(in the rows, 128 means zero)
Each path is a new rotation, seen through one point. The rows after it are directions, each followed by how far the rotation turns it, in degrees per step (0 if it stays put).
Each turn is a multiple of 5 degrees from 10 to 175, or 0.
Each row of a path follows its step; steps can be skipped.
Rotation 1:
step 1: [130 126 132 138 124 147 135 134 131 128 120 132 127 128 133 126 124 127
 130 130 132 137 132 127 134 127 122 117 124 134 129 129 130 122 124 119
 141 133 122 122 130 129 125 122 126 134 131 127 125 141 122 130 134 125
 130 123 135 132 130 130 128 130 127]
step 3: [136 118 137 124 135 124 128 129 131 132 131 133 117 131 128 120 128 117
 126 118 144 131 130 127 132 131 125 130 129 125 121 120 132 133 123 131
 135 125 129 127 131 134 122 134 126 122 131 124 130 126 131 139 122 131
 131 138 128 118 130 136 127 126 127]
step 4: [131 132 121 128 126 124 134 123 132 124 128 124 125 119 123 128 127 118
 128 119 130 125 122 124 130 129 134 131 127 126 139 125 122 133 122 137
 134 127 136 120 125 142 117 134 128 127 123 135 128 123 128 126 128 133
 128 122 130 129 129 132 137 128 111]
step 5: [120 125 123 126 121 125 123 125 125 120 114 133 127 132 125 123 127 126
 131 117 128 133 130 123 128 120 124 122 129 118 134 140 123 128 134 128
 134 133 130 135 126 129 121 126 120 129 134 128 129 125 118 127 122 122
 122 124 141 126 133 127 126 132 118]
step 7: [134 124 133 123 124 124 121 135 121 128 132 127 128 134 123 125 130 123
 133 132 126 140 130 130 137 118 128 124 132 132 124 121 127 140 136 126
 127 127 133 120 123 137 139 140 126 136 124 130 125 129 124 132 127 123
 131 132 131 123 123 117 127 121 137]
step 10: [125 129 121 133 125 136 127 133 116 129 132 120 126 127 133 126 135 141
 123 132 126 132 136 134 132 125 123 118 141 127 121 122 129 122 116 137
 132 123 127 131 136 126 126 120 131 126 129 133 125 124 127 128 125 134
 124 125 131 119 126 132 130 131 121]
step 13: [132 133 126 133 128 122 137 128 130 132 131 131 134 146 133 130 127 128
 130 123 130 126 122 123 129 129 119 135 137 132 130 130 128 133 136 128
 136 140 120 117 125 134 122 123 120 131 133 128 127 136 131 129 128 130
 120 118 121 125 133 129 127 126 121]
step 18: [119 126 131 134 123 127 119 136 129 125 127 142 127 129 130 128 134 133
 130 129 125 133 130 124 124 130 120 126 126 129 120 132 123 135 129 117
 131 130 125 133 135 127 126 130 126 129 137 137 128 116 118 125 135 129
 134 115 129 122 128 129 140 124 127]
[129 128 126 129 125 131 128 127 129 131 129 128 126 129 127 128 132 130
 127 126 126 128 127 129 127 127 126 126 128 125 128 130 129 128 127 126
 128 129 129 130 129 129 127 126 127 130 129 126 127 127 127 129 129 127
 129 126 126 130 129 128 127 128 128]  85
[129 126 128 129 129 126 129 128 129 126 125 130 128 128 127 126 129 130
 130 129 128 129 128 128 125 129 127 128 127 129 128 127 126 129 127 130
 129 129 127 131 127 128 127 127 128 126 129 127 128 126 129 129 130 128
 129 132 126 128 128 127 129 127 130]  120
[127 127 128 127 128 129 128 128 129 129 128 129 127 126 129 126 128 128
 128 128 132 131 130 129 129 128 127 125 130 128 129 127 129 129 130 128
 126 130 128 130 128 125 127 129 128 128 129 126 128 128 128 127 128 127
 127 131 129 129 125 128 127 130 126]  160
Rotation 2:
step 0: [130 132 129 129 123 129 117 124 137 123 133 128 128 137 126 120 127 119
 131 134 123 124 122 123 127 135 129 126 127 126 131 123 128 127 128 131
 133 134 128 123 126 129 128 137 122 137 130 139 135 120 137 138 124 120
 122 118 123 128 133 132 128 126 127]
step 1: [136 132 131 121 124 129 120 125 124 124 134 134 134 136 128 119 133 122
 126 128 121 130 122 120 132 128 127 132 132 139 124 127 132 129 126 125
 137 125 125 130 131 131 114 127 126 127 121 138 133 123 131 128 136 131
 130 126 125 127 136 125 119 122 137]
step 3: [139 130 123 134 122 125 121 120 125 127 127 137 127 135 123 127 136 130
 132 125 120 130 126 129 129 134 132 125 127 131 128 118 121 127 119 121
 128 125 124 126 126 123 124 130 125 129 113 133 135 127 137 127 127 128
 131 127 121 134 124 139 128 120 126]
step 9: [134 134 136 126 123 132 122 130 133 125 129 136 116 134 125 122 125 129
 125 127 123 132 130 124 130 124 128 133 120 134 116 126 127 126 128 121
 132 123 124 127 127 129 131 126 130 133 125 130 145 125 122 120 131 119
 129 120 130 123 123 128 128 118 133]
step 12: [140 139 126 123 134 126 122 121 129 125 130 127 121 139 128 123 127 127
 127 140 127 122 126 123 130 124 127 124 127 132 120 124 133 129 122 128
 119 124 128 119 130 123 126 124 115 127 128 135 128 120 126 128 134 129
 120 119 123 121 126 127 129 127 128]
step 15: [137 138 128 122 130 122 121 124 125 122 133 127 126 124 119 124 132 117
 131 117 123 124 119 124 134 129 133 132 129 131 123 130 128 126 121 132
 131 127 125 119 124 124 117 129 131 132 124 125 137 119 128 128 130 130
 123 123 128 130 133 137 131 127 137]
step 16: [143 135 122 117 133 128 127 133 127 127 125 130 129 131 131 119 137 128
 133 128 133 121 121 122 126 135 139 134 129 127 125 123 129 124 123 131
 131 130 123 125 120 123 123 122 122 120 119 131 130 128 134 127 127 131
 130 131 119 127 122 123 131 126 131]
step 18: [130 135 135 132 123 128 120 127 133 123 133 132 132 133 132 116 130 127
 133 130 135 123 121 122 126 133 129 132 121 130 125 121 130 139 130 131
 124 128 120 125 123 135 112 135 126 130 119 134 134 128 135 137 134 126
 125 128 126 128 128 129 130 124 129]
[128 127 127 128 130 126 128 129 128 130 125 128 129 127 129 125 127 132
 127 128 131 129 130 128 128 129 127 129 129 130 127 129 129 127 128 128
 130 130 127 128 126 127 126 126 128 127 129 130 128 127 128 129 128 128
 129 126 129 132 130 127 129 130 130]  125
[129 128 128 130 129 129 127 129 128 129 126 130 125 129 128 128 128 128
 126 132 130 129 129 130 127 129 130 128 126 129 129 130 128 128 128 128
 124 126 127 130 128 128 128 130 128 128 127 129 129 128 130 129 125 127
 127 127 128 128 126 128 128 129 127]  80
[128 129 128 127 132 128 130 127 129 127 127 125 128 130 131 128 129 124
 128 125 129 129 130 130 129 129 130 129 128 128 126 128 130 128 127 132
 126 128 127 126 128 128 127 128 128 128 128 128 129 128 126 129 127 127
 129 128 126 127 130 127 129 129 129]  20
Rotation 3:
step 2: [125 136 125 128 138 125 130 126 127 134 139 127 122 132 141 134 125 130
 127 128 135 121 139 125 128 132 133 125 132 128 126 126 124 133 122 134
 130 129 124 133 128 136 129 133 118 122 130 131 120 127 132 135 122 121
 126 132 128 128 125 121 130 131 139]
step 5: [128 130 128 133 135 122 123 120 124 118 131 131 126 137 121 128 131 141
 134 124 120 124 122 132 133 130 132 142 137 134 127 131 125 127 125 134
 122 133 132 126 131 130 127 134 127 128 129 127 120 129 127 125 119 133
 128 124 130 123 135 126 129 130 128]
step 8: [128 139 129 134 129 137 129 130 130 130 129 135 136 125 132 126 127 126
 120 136 124 125 138 126 126 133 126 140 125 119 123 127 132 133 117 137
 120 129 124 128 126 133 125 131 124 130 124 122 127 129 126 124 119 134
 126 136 123 128 129 136 126 130 133]
step 9: [133 127 135 130 134 144 134 132 127 133 121 125 127 126 116 122 126 131
 128 127 126 126 132 128 131 134 127 127 123 120 120 124 127 132 134 131
 132 125 122 121 127 122 131 122 129 126 119 128 126 136 131 128 120 132
 135 132 126 132 138 136 128 129 132]
step 13: [130 129 114 125 132 127 125 132 134 127 137 116 129 127 133 128 121 129
 124 131 134 137 130 126 130 127 120 130 124 132 137 120 131 127 132 133
 124 131 130 131 128 133 132 119 131 130 131 133 130 134 122 122 136 130
 133 118 126 130 137 123 130 133 135]
step 16: [131 127 128 128 129 131 118 133 117 132 122 131 128 131 134 131 129 124
 131 132 136 136 122 140 127 124 129 136 132 124 134 136 131 119 135 131
 127 128 138 131 125 130 136 127 135 134 122 137 126 126 133 126 129 127
 125 134 124 131 125 124 132 133 122]
step 17: [119 132 130 139 134 124 126 127 132 137 125 127 128 124 129 128 133 127
 130 138 131 128 127 138 125 139 137 134 131 126 123 133 133 126 135 133
 121 132 128 135 130 129 132 133 128 132 128 124 129 125 118 124 129 130
 128 134 125 119 121 129 140 128 125]
step 18: [131 132 127 138 127 133 128 126 133 142 125 138 123 129 130 123 126 121
 129 131 119 131 134 125 133 135 136 134 131 125 122 134 128 138 138 136
 138 127 120 130 130 125 136 130 128 128 126 129 123 125 127 132 132 127
 128 127 130 127 128 121 129 132 133]
[128 126 128 126 129 129 129 127 129 129 127 129 130 127 128 128 130 129
 128 128 127 128 128 125 131 129 130 127 129 131 125 129 129 128 127 129
 129 128 126 127 128 127 131 126 127 128 127 127 129 128 125 128 126 126
 129 131 129 129 129 128 127 129 126]  120
[128 129 127 125 128 130 128 129 131 127 129 127 128 126 126 126 127 127
 125 128 127 127 129 126 125 130 129 128 129 125 126 128 128 130 128 131
 127 129 128 126 128 127 128 128 129 131 129 128 127 130 127 128 130 127
 126 126 128 129 128 127 127 128 130]  70
